In the data rows, the value 500 means zero.
What is the hidden score of each row? Scores go from 0 to 20, and 10 is about the middle. The score is a weighted sum of the row's numbers plus the product of two more (or one squared), each taken from its middle value.
446|487|525|553|486|611|571|546|454|588|457|505|409|535|484|531|594|607|498|481|430|407|381|433|519|524|463|581|503|590|449 -> 12
665|574|347|397|388|397|518|549|456|513|580|521|559|410|465|523|411|459|531|476|444|492|555|584|570|494|554|390|556|548|464 -> 5
499|458|464|553|492|579|537|531|481|512|432|552|410|617|459|459|503|484|489|483|352|505|341|492|494|508|547|602|401|565|453 -> 7
575|609|408|438|446|456|479|512|541|487|530|413|588|416|493|494|442|472|570|480|471|476|576|519|522|460|477|454|522|575|495 -> 11
554|468|555|523|521|452|488|544|514|562|381|470|422|464|529|646|458|544|468|589|525|510|608|456|566|566|472|458|528|434|430 -> 16
508|415|464|431|467|601|476|424|597|552|558|533|412|602|487|500|428|380|597|597|524|544|447|454|571|385|576|622|395|452|501 -> 11
533|383|465|439|512|546|478|402|646|506|486|523|405|555|480|486|451|378|555|598|533|606|448|453|502|359|500|662|357|421|528 -> 8
479|357|454|480|496|627|514|395|581|573|510|443|374|576|458|566|432|359|531|515|632|688|504|340|543|385|499|647|431|474|596 -> 14
400|515|446|547|560|584|554|470|470|501|489|615|607|466|418|417|663|497|557|485|667|426|551|477|332|369|471|382|435|571|659 -> 13
396|681|608|478|487|447|331|605|408|403|587|476|609|367|466|409|503|451|373|500|383|467|532|571|508|656|665|376|613|251|414 -> 11
424|406|599|536|468|462|534|548|525|523|334|347|429|482|669|647|444|552|448|555|526|540|615|408|574|553|408|509|495|477|513 -> 13
548|498|618|471|530|582|558|594|488|482|558|588|398|610|409|460|476|542|529|563|366|359|305|597|486|508|552|613|436|570|398 -> 8
585|562|452|384|499|407|402|534|469|469|527|529|579|419|462|480|463|546|562|476|492|431|486|607|564|518|557|476|546|509|408 -> 11
627|362|365|391|423|593|464|444|653|499|500|610|447|590|424|553|430|372|622|651|528|502|443|478|510|380|565|622|283|461|451 -> 13
376|522|387|622|563|502|510|397|438|480|521|544|649|441|413|401|624|510|527|429|717|543|565|426|307|350|477|370|434|502|706 -> 12
411|492|365|533|478|497|558|500|397|534|507|582|623|513|376|393|633|491|538|449|671|485|592|416|260|344|537|379|445|523|669 -> 16
582|415|540|396|439|409|573|530|616|452|404|464|527|520|557|620|386|493|459|613|480|595|531|542|578|533|485|450|469|482|434 -> 9
486|352|498|456|485|605|509|436|639|555|531|513|395|585|498|484|427|454|546|614|545|629|454|352|528|366|522|609|388|434|568 -> 10
524|427|594|480|406|355|537|536|534|479|373|399|517|467|632|673|428|545|455|609|501|573|596|464|582|564|509|508|434|436|391 -> 11
454|514|364|595|537|544|572|515|482|489|531|509|602|486|332|410|598|502|520|470|711|461|610|498|307|373|432|389|419|576|697 -> 15
527|572|464|466|477|413|390|514|487|536|538|459|569|414|476|527|428|535|499|439|565|508|610|508|571|537|511|427|600|577|481 -> 5
530|614|438|457|441|381|383|459|454|506|556|461|587|431|543|543|474|550|545|444|489|441|522|537|546|520|526|451|559|572|488 -> 4
530|708|567|586|566|437|371|640|407|464|577|557|596|451|433|495|461|464|337|503|375|434|517|614|505|724|663|296|583|294|384 -> 10
402|502|439|578|542|528|581|460|448|519|581|588|558|452|402|422|578|495|531|465|676|453|618|459|298|386|487|321|420|553|711 -> 9
428|510|379|555|585|491|561|531|506|455|469|613|562|475|398|424|649|530|560|470|660|563|608|464|273|365|501|350|428|574|676 -> 13
420|453|594|484|515|591|540|573|484|598|461|576|399|621|498|543|559|536|544|491|387|439|335|450|556|490|544|553|492|484|413 -> 14
527|569|445|517|417|423|491|518|441|533|619|389|609|434|609|578|442|569|479|414|552|483|604|424|620|535|524|423|575|571|478 -> 10
486|363|473|376|507|585|451|428|643|569|490|481|472|571|482|457|365|380|573|580|568|602|490|474|496|294|562|696|344|451|552 -> 10
464|340|485|377|471|687|428|477|602|605|499|567|392|590|434|581|458|390|623|598|588|581|452|492|543|355|576|598|428|444|493 -> 16
570|571|471|548|500|384|535|407|420|444|669|443|556|453|618|404|510|554|444|393|477|488|550|464|476|556|370|464|658|508|598 -> 1
386|493|550|615|501|586|524|520|401|545|455|525|389|575|488|503|511|482|484|453|439|497|365|408|525|514|482|556|496|472|449 -> 12
519|610|484|416|491|414|429|572|474|513|475|465|583|398|467|476|445|536|569|482|514|470|528|628|555|468|558|486|539|563|443 -> 6
595|520|457|397|393|380|520|491|545|513|573|453|626|464|582|584|412|574|506|483|507|467|538|567|490|522|531|498|471|516|504 -> 7
491|397|544|484|499|465|455|523|598|524|320|378|436|422|532|575|436|540|462|564|528|564|576|477|571|523|460|541|553|414|479 -> 15
578|579|448|466|439|407|509|442|560|527|601|408|587|436|548|550|398|613|482|459|569|430|618|517|535|532|403|492|496|591|473 -> 5
617|547|353|493|443|422|422|531|491|527|551|474|593|454|522|570|456|484|510|436|453|554|579|495|556|528|544|431|566|582|477 -> 7
508|371|450|468|460|557|450|476|616|562|459|590|378|544|481|501|497|397|549|555|541|636|398|500|519|332|538|599|364|441|479 -> 8
423|465|618|517|521|578|519|559|509|607|472|523|418|605|446|485|526|531|502|524|398|413|313|532|559|526|581|572|484|514|351 -> 11
389|501|487|482|582|483|501|444|456|467|495|632|646|437|354|377|663|495|518|504|641|446|545|530|272|368|540|407|396|553|643 -> 9
570|462|603|414|407|336|542|581|608|505|350|424|505|456|513|605|392|487|492|685|522|548|543|462|593|558|536|493|501|459|417 -> 11
478|562|495|477|412|464|432|494|490|523|489|389|613|448|519|530|493|523|506|429|491|520|525|510|561|440|537|412|521|584|465 -> 7
469|532|610|736|711|715|578|389|345|364|641|673|392|718|491|322|686|489|431|373|445|432|452|363|402|578|261|555|613|501|630 -> 11
624|609|485|482|435|419|428|478|531|477|590|470|601|396|521|519|417|555|487|479|543|483|566|561|551|563|475|471|569|539|479 -> 2
423|500|629|542|561|585|530|592|479|568|454|522|445|577|452|506|569|574|513|554|437|454|355|456|552|516|576|598|504|529|419 -> 12
516|405|494|526|389|407|514|539|589|443|347|376|456|472|546|697|419|503|504|599|489|579|588|428|533|561|472|532|432|525|469 -> 10
556|374|392|405|457|638|471|450|604|585|500|503|407|576|431|551|436|328|570|619|593|573|503|421|512|385|589|633|404|456|503 -> 14
516|426|555|475|496|478|482|524|566|555|414|407|409|474|585|666|456|514|444|591|544|550|586|493|615|573|442|462|530|501|437 -> 11
511|438|526|497|470|532|563|528|502|519|492|564|362|567|445|500|504|467|481|596|357|387|415|502|528|555|526|593|440|478|430 -> 7
586|599|355|459|460|401|431|517|527|524|547|450|559|455|495|577|431|519|541|460|556|526|555|521|534|498|493|511|533|604|542 -> 4
479|472|559|525|559|587|530|535|469|536|479|629|401|601|462|466|535|497|519|542|408|443|328|520|518|496|592|518|449|526|350 -> 9
428|394|429|439|531|633|446|413|601|583|434|548|383|547|429|479|499|381|597|540|558|619|456|494|541|378|534|630|385|487|513 -> 10
388|693|505|617|548|469|275|561|422|427|588|416|622|395|429|450|500|447|350|472|397|470|509|577|528|651|642|412|573|302|471 -> 8
464|419|542|485|491|457|510|573|547|471|358|322|472|456|582|577|444|526|483|546|556|593|601|456|550|549|449|526|545|473|423 -> 14
591|548|439|370|350|390|473|508|531|523|546|430|610|435|548|549|388|572|563|505|483|425|535|619|536|478|537|469|496|562|470 -> 7
384|494|485|781|691|726|642|406|282|446|545|553|360|726|523|360|765|495|374|268|456|444|432|323|358|573|241|582|667|531|631 -> 15
495|432|572|461|466|453|487|516|631|467|323|387|458|454|564|593|401|531|448|588|519|599|594|497|548|549|470|522|463|483|423 -> 8
436|682|584|578|587|378|315|597|357|457|601|580|635|466|466|455|524|462|385|424|336|576|499|597|489|695|689|340|596|280|409 -> 9
521|398|535|375|579|618|436|458|638|541|486|604|426|554|433|471|470|366|554|650|574|572|429|515|516|388|565|644|371|463|441 -> 7
525|409|564|468|440|392|532|592|562|521|373|448|433|475|569|662|404|534|476|633|480|466|527|598|560|549|488|501|498|476|407 -> 10
417|710|614|594|621|453|311|560|417|509|568|419|641|363|454|488|554|491|368|443|410|475|550|581|497|660|650|366|636|279|413 -> 12
524|436|574|437|409|442|497|549|572|529|336|407|440|445|572|681|415|516|507|582|542|480|568|503|568|551|493|479|528|462|445 -> 12
607|531|465|382|394|378|487|491|519|489|536|499|589|469|546|558|443|593|517|477|497|492|585|588|499|500|484|402|536|542|479 -> 10
537|355|420|474|497|627|470|431|547|635|487|572|407|579|488|516|484|398|568|555|569|631|476|356|530|393|530|586|373|468|549 -> 13
550|361|442|325|516|580|486|452|619|578|510|628|426|580|451|477|484|326|541|647|569|649|451|407|532|371|598|584|396|452|457 -> 8
584|324|407|411|456|552|514|411|643|514|552|587|399|593|439|473|436|282|537|625|493|641|424|529|515|363|532|670|330|489|526 -> 3
437|506|452|455|596|459|541|429|485|446|537|634|633|445|407|296|664|489|584|515|670|410|536|516|307|406|505|303|445|562|638 -> 8
346|500|461|542|530|515|613|491|497|427|517|488|613|433|461|395|644|532|504|431|641|445|632|394|283|417|464|430|460|537|799 -> 17
449|541|587|740|834|688|554|445|255|469|567|688|353|681|549|396|741|524|442|311|495|407|401|379|399|599|290|595|676|480|610 -> 15
380|579|421|539|574|551|564|528|485|415|539|563|638|476|399|379|627|459|498|478|686|485|558|467|298|400|492|380|388|549|681 -> 16
406|524|634|719|821|706|556|413|305|494|600|647|395|712|574|341|767|535|431|266|462|476|378|366|371|592|303|610|724|444|653 -> 15
519|389|491|406|406|564|506|446|607|511|482|567|446|568|509|532|465|412|579|578|555|595|462|491|542|387|564|591|417|468|557 -> 12
481|482|445|647|491|492|631|410|538|426|466|572|627|525|459|528|659|560|543|483|647|436|614|376|323|466|401|305|424|609|710 -> 15
482|402|585|533|406|558|607|518|473|491|535|555|391|589|508|422|533|496|472|470|384|433|368|442|496|506|560|532|419|583|472 -> 5
516|447|583|449|433|406|478|591|560|503|342|420|549|533|588|674|440|570|499|622|540|543|590|476|575|630|531|410|516|500|403 -> 14
389|721|570|630|595|470|318|577|368|469|564|437|606|393|423|422|520|391|378|445|388|531|480|608|525|641|636|417|606|299|395 -> 14
550|503|391|500|472|453|478|523|509|555|517|402|523|425|588|606|391|571|508|419|603|502|575|505|539|492|451|552|550|537|523 -> 11
557|565|505|622|488|425|528|412|411|442|679|482|544|487|602|424|517|602|432|308|506|455|534|504|451|576|357|484|615|503|617 -> 4
514|451|585|480|549|554|571|501|503|558|517|611|440|594|473|463|538|584|511|508|317|396|291|590|503|483|544|587|446|561|398 -> 10
453|524|387|459|431|420|492|508|454|496|543|380|515|402|554|489|452|452|537|412|529|506|588|529|549|457|511|453|622|477|520 -> 10
496|414|559|455|454|442|529|557|574|520|287|337|448|473|594|682|374|588|503|532|526|599|617|398|562|519|469|523|486|475|512 -> 16
586|525|443|467|365|382|482|511|509|440|573|397|623|426|582|567|417|537|531|425|545|479|579|483|514|545|446|502|591|528|538 -> 11
511|560|382|527|427|443|431|503|478|530|556|403|614|410|527|516|434|523|534|400|564|396|582|528|543|476|456|480|608|563|505 -> 9
559|586|415|482|438|444|447|477|488|490|541|449|592|433|567|567|423|536|562|448|525|552|558|572|566|468|502|443|551|570|460 -> 6
483|520|398|463|413|369|454|460|526|487|529|398|583|359|594|497|432|532|541|392|536|558|549|482|504|474|459|545|560|447|509 -> 9
557|376|451|433|455|563|463|475|627|630|535|595|451|584|470|559|445|369|582|606|547|590|468|468|544|422|612|559|397|494|499 -> 10
579|409|486|427|481|581|457|384|573|542|535|604|417|588|478|506|479|413|577|602|524|652|485|389|580|418|558|594|400|514|491 -> 6
448|551|521|720|828|702|586|396|274|360|590|702|337|735|502|318|718|520|375|305|443|478|415|441|340|530|313|581|645|443|562 -> 18
493|378|479|540|448|595|525|378|556|623|499|535|449|630|514|532|467|369|526|554|565|674|498|462|488|368|525|545|353|476|544 -> 10
439|561|538|736|740|623|623|385|333|432|692|559|399|679|597|327|692|597|414|334|442|419|417|383|361|548|254|602|607|569|617 -> 7
567|577|379|469|498|396|426|536|487|515|533|489|544|435|495|519|446|542|546|455|501|539|537|513|557|497|570|368|557|530|448 -> 9
500|382|503|468|514|625|522|407|596|570|499|526|417|571|503|493|454|423|532|544|628|632|542|383|534|374|519|601|429|495|560 -> 11
492|514|342|512|496|462|567|474|532|411|502|636|607|419|387|312|653|463|547|519|638|452|557|586|293|397|485|361|369|551|677 -> 7
547|403|424|432|439|573|455|397|578|481|504|567|462|556|492|530|479|401|596|619|551|598|479|466|562|395|552|605|354|478|498 -> 9
466|465|592|487|402|442|476|569|560|438|349|407|492|444|557|613|371|516|480|589|516|516|555|553|582|533|484|469|464|465|438 -> 10
416|487|399|566|470|498|600|457|491|456|493|486|617|419|410|369|617|526|526|474|690|454|603|422|289|379|468|403|414|572|712 -> 11
479|439|572|478|547|436|467|596|548|526|303|497|412|424|543|528|430|540|488|618|528|529|512|592|557|536|466|503|518|430|407 -> 11
531|506|397|533|584|459|515|504|520|417|499|669|591|459|332|411|599|480|592|533|630|431|539|589|257|396|511|419|362|558|654 -> 10
459|439|594|440|441|429|463|517|553|527|317|422|504|434|540|630|446|555|447|599|537|586|556|464|593|522|474|468|567|471|456 -> 8
527|355|374|370|525|674|401|510|617|523|427|593|414|583|407|513|448|346|612|577|527|677|408|453|552|367|621|630|374|498|517 -> 14
549|416|629|389|481|416|458|536|560|433|348|458|490|450|519|575|386|542|457|631|443|575|523|581|575|562|480|480|516|478|434 -> 6
468|417|610|496|457|590|568|511|466|508|434|452|412|560|497|443|523|448|504|523|420|471|392|509|491|454|442|645|478|554|476 -> 7
336|755|616|635|605|429|288|655|400|481|577|472|614|398|475|405|512|437|348|481|393|463|472|619|517|691|683|383|647|287|435 -> 12
551|602|426|511|389|404|478|496|505|485|485|444|525|391|563|535|474|525|541|437|525|495|555|479|543|534|489|429|560|509|493 -> 11
477|552|423|579|409|475|440|412|405|522|544|346|582|435|582|566|482|542|513|377|509|506|562|393|577|469|460|449|587|546|500 -> 10
546|591|442|394|486|441|451|476|552|504|534|478|576|412|489|528|436|538|574|477|541|524|540|633|555|478|492|428|535|556|485 -> 5
447|405|581|442|385|552|659|520|442|597|458|488|433|605|538|541|551|536|528|443|388|460|404|429|490|493|493|525|465|533|520 -> 15
519|477|550|564|538|588|543|550|444|554|505|557|379|623|521|556|613|475|504|517|363|420|372|442|519|524|552|544|476|527|390 -> 12
378|697|580|538|500|472|318|615|435|477|603|536|599|379|436|408|517|398|372|517|400|524|485|676|495|643|711|314|642|261|325 -> 6
592|606|395|509|459|393|437|518|512|512|541|533|547|417|493|551|497|497|511|438|472|460|554|607|521|576|567|435|534|535|436 -> 6
610|392|423|389|484|601|527|444|590|484|550|651|451|604|425|449|408|318|551|637|525|570|423|532|536|381|581|535|338|505|495 -> 7
564|583|405|644|546|448|450|475|391|563|640|533|509|448|592|408|546|624|476|357|468|450|518|491|470|594|393|470|672|476|553 -> 13
430|463|625|543|568|604|470|540|481|577|465|594|390|547|433|447|544|514|514|543|399|435|308|577|554|532|580|559|445|535|384 -> 8
402|539|549|752|722|678|628|410|303|378|614|568|396|749|524|336|740|491|444|258|449|449|418|444|344|513|266|641|579|565|594 -> 11
444|486|488|462|522|534|583|500|506|489|540|554|605|442|373|394|596|538|561|531|669|457|612|531|270|403|489|397|432|568|672 -> 13
451|692|641|485|579|459|343|602|482|453|517|492|639|373|388|410|470|495|352|547|432|413|446|655|506|688|656|390|598|309|389 -> 6
435|530|430|656|496|575|555|475|456|497|515|505|564|452|423|501|658|532|540|461|695|426|599|368|335|452|426|385|493|600|752 -> 14
369|456|584|577|543|637|518|520|405|605|397|463|368|540|438|454|620|467|477|491|477|473|374|403|530|458|523|643|500|488|414 -> 13
549|483|591|477|515|540|562|544|474|521|486|621|400|640|427|523|500|495|502|529|342|467|314|619|521|556|563|459|432|614|383 -> 3
445|545|474|624|567|498|591|443|486|447|567|604|618|462|454|391|631|456|480|446|689|521|551|489|280|378|442|393|427|576|694 -> 10
427|758|527|599|584|522|298|625|443|420|553|466|637|406|389|409|524|428|333|497|380|449|546|680|520|675|618|328|621|286|438 -> 12
530|456|436|445|555|573|391|550|632|556|497|688|430|554|388|437|470|399|625|650|539|592|392|543|521|443|632|569|358|483|445 -> 7
561|402|386|418|482|540|463|490|587|468|480|646|391|569|390|468|499|330|564|614|472|571|426|546|553|418|582|526|405|476|490 -> 7
625|405|542|405|365|437|531|576|596|484|314|473|468|471|506|603|387|495|515|606|479|560|548|588|571|522|550|426|465|496|407 -> 11
472|426|547|506|408|565|550|526|472|499|465|526|420|620|491|434|558|504|507|525|370|511|360|420|540|470|544|599|413|501|433 -> 10
510|436|571|466|437|619|535|592|467|521|457|660|379|581|462|430|473|436|546|579|365|415|262|577|491|463|546|596|437|481|434 -> 8
457|670|571|514|524|480|380|592|419|450|625|423|636|416|501|473|439|464|349|517|408|404|558|559|485|663|650|366|636|232|442 -> 14
415|544|285|623|595|554|581|494|474|511|531|471|589|456|383|363|630|443|491|468|678|491|629|372|299|382|499|415|409|542|739 -> 15
506|471|532|419|435|391|497|549|549|404|370|469|461|439|533|595|438|472|442|621|496|530|523|576|567|553|515|524|463|447|405 -> 5
573|531|438|463|426|420|465|525|546|513|493|428|519|421|515|576|490|462|538|438|551|490|575|505|527|498|480|497|579|530|539 -> 11
532|431|576|494|535|558|513|588|468|556|496|629|370|617|397|413|515|501|512|563|349|456|324|553|514|521|579|587|465|462|381 -> 14
409|454|619|575|508|585|595|466|485|617|447|462|389|571|564|486|531|630|507|516|379|455|321|430|544|499|439|610|495|598|516 -> 5
544|454|559|432|451|387|479|562|555|423|298|422|460|448|516|599|455|507|500|543|512|581|541|517|546|528|420|507|446|493|486 -> 10
541|354|522|358|573|571|462|372|555|614|512|564|428|518|527|523|451|402|582|555|547|541|483|436|532|311|575|593|395|439|512 -> 11
515|748|654|519|538|412|343|652|467|424|571|588|666|393|422|507|465|484|448|589|364|366|468|761|526|732|711|307|573|313|353 -> 10
489|553|562|691|778|639|548|412|332|379|613|724|411|729|488|293|698|544|474|372|375|346|361|532|342|591|350|606|614|513|548 -> 14
532|437|586|383|443|403|451|567|583|465|390|505|472|440|513|616|397|548|517|661|491|575|509|571|579|577|568|458|450|496|387 -> 6
616|552|454|417|363|398|463|486|508|510|539|440|598|459|586|609|450|567|555|459|500|512|562|573|557|538|497|411|593|588|499 -> 7
512|527|486|440|390|405|482|484|507|523|602|367|621|435|590|561|411|546|541|435|539|545|556|498|546|542|448|544|569|521|534 -> 10
495|471|599|442|477|422|469|533|570|497|342|443|522|438|560|636|424|546|479|580|530|566|554|530|603|602|537|483|501|500|404 -> 8
476|448|609|450|476|494|511|621|573|561|353|372|383|441|563|660|396|535|502|586|555|571|614|486|594|544|450|407|596|458|461 -> 13
565|613|494|467|388|385|473|511|502|478|541|470|641|473|591|545|458|530|558|417|525|449|535|572|545|477|513|436|485|546|524 -> 15
584|547|476|643|459|445|586|444|442|452|627|410|548|463|657|454|473|607|418|339|521|467|561|438|473|586|324|545|577|565|623 -> 7
483|452|492|485|489|469|458|530|534|563|335|353|469|388|616|682|492|573|503|552|538|567|606|383|616|561|465|471|570|524|489 -> 13
487|416|548|476|486|420|497|537|575|499|314|406|446|438|540|611|450|490|426|570|524|617|576|514|546|509|510|505|476|438|418 -> 10
362|562|550|699|788|646|603|379|266|477|654|638|419|726|505|330|723|610|417|290|459|446|438|439|379|566|266|526|640|482|626 -> 18
409|727|575|520|592|411|298|652|396|467|556|476|642|361|415|396|507|494|399|508|375|488|521|650|476|713|679|393|650|241|409 -> 9
629|581|452|604|499|433|480|463|397|372|673|480|560|502|575|400|483|585|493|358|499|448|484|545|457|616|387|431|636|549|546 -> 6
470|440|637|398|478|428|559|565|568|533|372|463|500|484|575|632|442|582|438|577|544|545|538|561|568|567|478|523|498|470|469 -> 9
449|559|500|599|530|500|591|444|511|413|520|671|623|456|369|437|627|498|556|530|689|487|577|578|286|435|482|282|404|605|578 -> 5
449|484|552|579|486|556|599|521|463|566|473|566|405|596|484|523|521|594|527|503|385|414|373|521|512|540|507|596|448|543|452 -> 10
543|357|414|397|450|648|441|475|618|572|406|568|416|613|465|541|433|409|565|577|547|604|423|496|540|377|597|609|398|471|500 -> 15
463|408|360|443|613|590|441|443|623|626|479|505|348|532|434|544|520|411|509|557|631|643|491|396|558|386|573|515|446|499|510 -> 16
582|474|424|404|343|350|507|439|516|508|562|436|590|397|634|627|478|552|535|425|530|528|558|481|527|557|470|471|575|464|499 -> 10
517|424|629|430|511|409|497|567|575|493|329|443|464|494|552|636|428|516|503|592|508|572|512|549|583|568|526|497|451|494|407 -> 9
499|453|552|485|557|477|455|571|549|510|361|416|485|432|576|558|417|502|451|609|535|544|575|508|606|514|472|478|561|472|457 -> 10
491|432|580|516|505|551|592|502|483|504|406|545|400|635|507|510|508|547|491|569|378|450|360|540|500|508|514|586|405|550|445 -> 9
511|467|568|490|472|401|525|546|559|495|339|380|438|456|534|594|427|558|427|594|551|588|588|488|584|569|467|535|515|467|517 -> 8
520|459|492|491|453|419|472|568|557|465|329|414|459|498|508|562|420|479|420|540|542|604|580|403|577|521|559|477|536|491|445 -> 10
509|577|458|466|431|371|441|496|523|546|551|501|572|439|572|582|500|583|512|422|523|467|537|520|577|505|529|413|576|526|489 -> 7
460|414|632|470|549|442|534|518|544|468|365|326|449|479|610|566|432|604|476|572|520|582|577|485|607|546|425|457|547|436|480 -> 15
514|450|600|492|477|537|544|513|555|483|519|564|399|612|477|431|494|492|491|584|357|420|377|532|504|520|540|620|377|486|410 -> 5
562|375|644|427|436|389|571|499|559|455|415|352|486|487|568|593|348|544|508|600|487|508|559|510|535|510|444|528|482|481|450 -> 8
491|432|544|486|438|600|655|516|485|553|472|402|390|632|527|514|557|517|516|430|395|474|403|391|501|486|464|606|452|622|508 -> 13
551|386|518|414|471|657|483|437|584|603|513|553|406|577|480|513|465|436|578|594|585|511|452|454|572|449|508|559|421|539|541 -> 10
603|478|547|417|453|409|396|585|571|483|347|555|496|456|480|609|466|493|492|656|491|541|519|568|579|571|588|457|485|466|324 -> 10
581|417|581|431|447|404|532|560|617|454|366|397|468|494|526|615|334|469|504|593|473|532|587|518|579|546|439|507|498|483|461 -> 12
470|362|435|418|486|619|469|434|591|594|475|504|396|558|505|421|459|372|582|595|572|651|494|444|558|366|569|621|407|468|500 -> 10
426|695|606|581|533|449|347|564|393|463|529|466|625|414|459|444|474|450|381|523|365|519|535|577|536|701|675|318|579|308|410 -> 11
515|461|613|541|505|612|573|523|492|556|516|601|347|574|521|460|475|475|472|499|354|365|282|568|541|542|489|601|374|535|470 -> 7
466|508|420|580|513|499|620|453|465|443|475|604|595|467|428|391|619|559|562|463|664|449|593|417|284|388|432|353|409|570|698 -> 12
487|436|581|500|473|598|563|553|441|537|492|574|435|596|483|445|514|522|511|523|320|429|298|463|537|499|535|605|409|522|424 -> 9
453|465|550|518|483|549|526|547|480|578|460|500|443|621|506|539|556|517|517|508|447|481|386|450|537|514|530|595|441|565|438 -> 10
612|549|482|380|402|417|467|484|536|477|524|486|570|416|507|615|381|529|518|491|511|404|566|591|547|496|491|545|548|435|435 -> 9
523|550|470|406|439|437|450|488|518|489|528|429|557|424|548|483|439|499|508|407|511|467|530|594|506|415|487|474|511|521|484 -> 6
528|575|337|505|488|389|434|480|464|469|520|449|549|392|542|539|463|496|518|428|567|542|563|573|550|478|469|515|557|539|509 -> 5
486|500|532|521|510|611|532|513|474|563|470|529|384|612|493|476|505|486|557|583|388|455|332|498|524|538|546|562|451|560|360 -> 7
453|440|557|446|471|547|587|542|506|546|448|522|400|515|451|430|534|476|463|475|398|473|387|489|515|515|534|589|490|451|476 -> 11
498|416|534|478|512|419|477|480|563|480|349|395|428|436|542|605|442|514|463|561|509|555|552|464|574|522|428|488|500|422|472 -> 10
428|551|610|665|759|639|611|424|285|386|617|728|410|706|486|233|737|540|438|362|409|415|332|538|325|536|296|550|587|485|530 -> 8
550|552|359|416|467|453|424|551|473|471|554|407|572|398|528|497|408|501|505|398|525|518|558|516|564|503|528|508|578|506|537 -> 10
523|558|487|408|446|421|445|454|508|463|580|496|603|414|579|501|429|527|560|480|509|507|507|636|568|539|544|441|538|531|424 -> 3
514|482|552|388|500|434|473|610|586|484|317|509|435|433|509|592|459|535|469|640|517|502|498|589|564|533|522|517|507|486|368 -> 9
504|441|564|435|544|420|473|569|579|533|349|422|450|447|549|578|420|566|474|641|520|637|588|472|572|582|509|539|535|472|413 -> 11
398|427|583|447|512|466|513|570|564|486|348|377|429|445|572|530|442|521|477|561|510|603|586|504|546|492|472|591|515|404|455 -> 12
411|666|571|561|582|513|379|571|396|474|549|451|602|376|458|461|505|452|383|467|401|480|532|587|495|662|644|332|658|316|421 -> 12
529|449|638|489|499|590|556|510|461|543|565|540|389|579|493|450|559|438|514|522|393|432|350|501|493|474|503|617|470|575|420 -> 4
495|432|503|487|459|448|509|556|505|536|317|406|510|459|508|633|456|549|500|572|532|591|600|427|559|544|543|437|508|499|447 -> 15
403|533|387|574|538|508|551|481|481|542|501|553|598|447|417|380|663|493|546|441|691|525|547|492|302|403|467|365|428|561|702 -> 11
470|712|590|528|529|427|336|574|408|420|623|564|668|398|478|447|539|498|353|494|381|443|468|650|539|700|716|348|594|314|351 -> 6
470|471|522|405|447|431|441|579|600|469|330|463|484|446|491|531|475|508|460|605|512|626|565|562|533|522|484|447|500|423|401 -> 9
527|368|441|418|449|610|473|459|629|594|521|521|423|530|494|534|477|398|603|579|587|589|488|423|534|408|625|615|400|468|554 -> 14
576|540|452|414|419|403|443|520|468|468|565|443|583|447|515|525|456|521|508|495|416|473|550|540|587|507|555|435|552|604|428 -> 4
417|498|514|704|713|688|592|419|269|399|552|626|427|672|526|358|715|540|449|295|465|402|381|359|348|536|293|574|686|517|590 -> 14
615|568|419|469|446|402|462|487|548|521|552|436|583|406|603|595|423|549|529|448|558|481|625|473|514|550|517|471|582|539|527 -> 9
454|537|420|563|574|459|555|428|478|467|532|643|618|497|388|398|633|542|526|495|674|487|588|455|292|416|504|321|402|580|664 -> 9
547|535|419|501|411|451|503|412|508|525|552|332|576|459|593|666|438|552|495|416|610|587|624|374|570|501|448|483|556|537|566 -> 12
439|514|363|566|565|530|611|477|465|443|554|602|598|468|411|431|647|502|564|481|660|457|591|477|289|390|470|378|403|543|672 -> 14
501|330|503|395|459|570|509|460|604|541|570|606|429|562|550|529|395|414|633|623|514|535|422|446|533|426|575|530|387|481|512 -> 10
404|753|587|574|591|524|311|626|425|427|639|620|648|377|444|369|516|453|397|506|366|469|434|774|503|712|683|284|594|281|386 -> 9
381|566|522|761|830|765|543|408|265|400|556|680|401|743|483|347|783|492|383|295|507|486|348|474|406|560|336|549|660|533|563 -> 14
599|579|353|614|486|442|505|466|391|448|587|480|534|471|543|454|569|544|440|328|500|443|553|493|485|552|386|440|627|563|597 -> 8
406|731|608|566|608|405|346|604|419|457|595|435|623|404|400|452|507|509|360|492|404|465|510|551|545|725|666|347|627|288|445 -> 10
437|491|473|508|519|571|587|577|482|550|470|481|409|592|491|405|495|571|527|486|406|423|383|456|466|444|492|579|464|534|488 -> 12
436|738|583|516|571|402|374|626|418|383|602|529|644|425|394|352|485|456|303|503|356|506|545|659|505|717|657|345|613|260|397 -> 7
529|380|465|416|468|561|495|398|579|584|487|578|437|585|492|522|460|375|560|599|572|662|487|410|541|377|547|558|447|484|495 -> 8
407|407|673|541|517|540|624|503|489|534|437|513|407|582|544|432|572|505|516|580|417|456|342|488|500|500|532|615|459|544|462 -> 6
470|556|422|476|415|411|504|462|492|541|493|380|581|412|524|582|447|506|533|401|570|480|586|469|558|483|512|463|537|534|533 -> 14
